In the rows, zero is written as 128.
A single turn carries every row of the set below to another of its rows. Some are shown first; where does it send the rows asked next?
lebi: [137  97 117 119  97 140 132 175 120 167 147 168 110 107 119 103 154 110
 132 113 136 147 121 108 117]
taso: [154 120 142 142  98 134 144 132  97 138 132 172 145 123 113 113 146  90
 124 157  76 150 118 133 138]
kul: [140 106 123 118  93 136 133 172 136 172 146 167 116 105 122 108 155 111
 126 105 139 151 117 113 118]
sida: [151 135 145 133  99 126 151 134 106 147 141 155 143 115 122 127 153 104
 107 132  83 150 111 154 150]
zav: [157 131 139 133  98 133 146 133 100 141 131 163 143 112 121 123 146  88
 107 135  76 155 114 142 151]
vilek: [141  98 126 113  92 140 136 169 129 163 143 171 121 115 117 105 158 108
 131 103 134 147 126 106 118]
tabi: [150 132 137 151 100 126 139 134  97 147 137 168 137 115 118 115 147  93
 120 161  78 161 109 134 138]
gulo: [148 121 133 140  77 145 147 141 116 118 114 146 107 115 110 123 145  85
 145 136 141 171 123 169 104]
zizad: [138 109 121 116 107 149 132 174 116 175 134 173 106  98 121 101 164 116
 153 114 133 156 122 124 120]
lem: [151 101 134 102  99 140 144 163 116 162 143 168 121 114 120  94 153 110
 128 100 132 146 144 114 115]
kar: [152 119 132 134  98 134 147 137  87 137 129 169 144 115 118 118 148  88
 116 150  73 149 117 135 146]
gegu: [144 134 142 133  84 134 153 141 111 144 131 170 142 119 113 116 146 102
 108 136  84 147 107 139 162]
Libu: [145 122 130 139 107 127 144 146  83 148 149 158 122 106 123 119 150 103
 116 157  82 150 113 145 145]
Kilu: [141 128 136 137  78 153 145 147 119 112 109 156 116 117 108 130 146  89
 151 134 134 161 127 161 100]
som: [150 109 140 122  98 134 153 137  84 135 137 163 145 125 114 113 150  98
 122 142  77 139 124 141 145]
lek: [139 133 129 137  94 132 150 150  96 149 140 167 122 108 117 117 145 105
 111 160  85 147 100 138 161]
ripa: [150 121 131 140  78 140 145 142 110 121 115 143 103 111 113 121 145  87
 147 143 139 170 123 170 103]
nur: [155 124 133 129  85 150 147 147 114 107 106 144 103 113 109 123 149  84
 143 128 136 158 124 161 111]
silaz: [157 133 147 146  95 128 144 129 108 147 134 166 147 120 120 115 146  93
 116 150  75 160 110 137 142]
Dofo: [140 139 131 144  80 146 141 150 118 119 117 153 105 109 114 131 145  93
 146 140 136 165 119 162 102]
rova: [133 112 135 118  91 141 133 164 129 178 143 168 118  96 138 103 158 116
 134 103 129 161 120 127 111]
vofi: [141 116 129 114 103 148 135 170 130 174 132 171 114  99 124 104 168 116
 147 101 134 161 119 130 125]
viv: [145 118 145 136  99 141 154 129 103 128 135 187 135 119 112 117 153  91
 119 143  77 144 125 125 147]
zedat: [151 118 133 137  77 143 146 141 111 115 115 146 104 117 111 118 147  86
 150 141 136 167 124 167 105]
sulu: [151 118 125 130  89 150 143 146 104 108 110 145  94 110 113 119 147  85
 146 142 136 158 123 159 111]
tiku: [140 127 133 126  79 151 141 143 116 110 113 149 105 107 112 116 148  82
 146 131 132 173 128 172 115]
Luzun: [130  98 126 117  96 142 134 169 109 176 145 174 111  97 133  98 158 112
 146 117 128 155 124 118 108]
merig: [143  97 137 110  95 142 130 170 123 156 126 156 119 105 112  94 157 108
 143 105 131 155 120 102 104]
zusal: [145 112 140 115  94 137 129 168 135 163 129 154 117  99 120 100 157 113
 132  99 136 160 113 109 108]
fomu: [152 129 128 143 104 131 145 141  87 144 138 163 134 103 122 120 147  89
 112 154  79 155 109 138 149]
Sirit: [147 139 144 149 101 131 151 131 117 140 140 180 131 111 122 127 157  95
 110 136  82 154 114 132 152]
mudit: [141 129 130 132  81 149 138 144 113 114 119 147 101 100 111 117 147  84
 145 141 135 176 123 172 113]
Kupi: [139 122 129 128  81 150 142 146 104 109 116 148 101 109 109 115 147  82
 149 141 132 170 129 166 113]
sola: [139 123 128 142  83 151 139 152 105 116 113 155 105 111 108 128 145  88
 152 146 136 162 125 160 100]
Votid: [142 125 135 148 105 133 148 136  98 140 144 182 117 108 120 122 153  94
 118 160  81 152 116 125 148]
Suf: [153 131 128 135  90 146 143 147 116 114 111 144  92 104 114 127 147  88
 136 135 140 166 118 163 112]
zar: [132  96 139 109  85 146 141 162 124 169 136 176 130 108 131 101 158 111
 141 100 128 152 129 120 109]
loda: [142 104 129 118 102 137 127 175 118 164 136 154 107  94 117  97 156 113
 139 118 133 158 114 103 104]
fub: [140 116 134 128  87 139 153 143  91 138 131 175 136 122 108 111 144  97
 119 156  81 138 114 130 159]
sul: [148 106 124 116 110 135 138 169 105 170 151 165 102 102 128  95 152 114
 128 119 134 151 137 113 111]
nuve: [150 118 136 112 102 133 143 161 127 174 147 160 114 103 130 102 156 115
 118 100 136 159 131 122 119]
ded: [141 105 129 105 100 153 136 169 124 165 128 176 118 107 119 101 165 113
 154 104 127 154 128 125 121]

vilek -> kul
Suf -> sulu
Where do these go?
fomu -> kar
Votid -> viv
zar -> rova
merig -> zusal
taso -> silaz
sida -> Libu
zizad -> ded
tiku -> mudit
fub -> gegu
Dofo -> sola
lem -> nuve

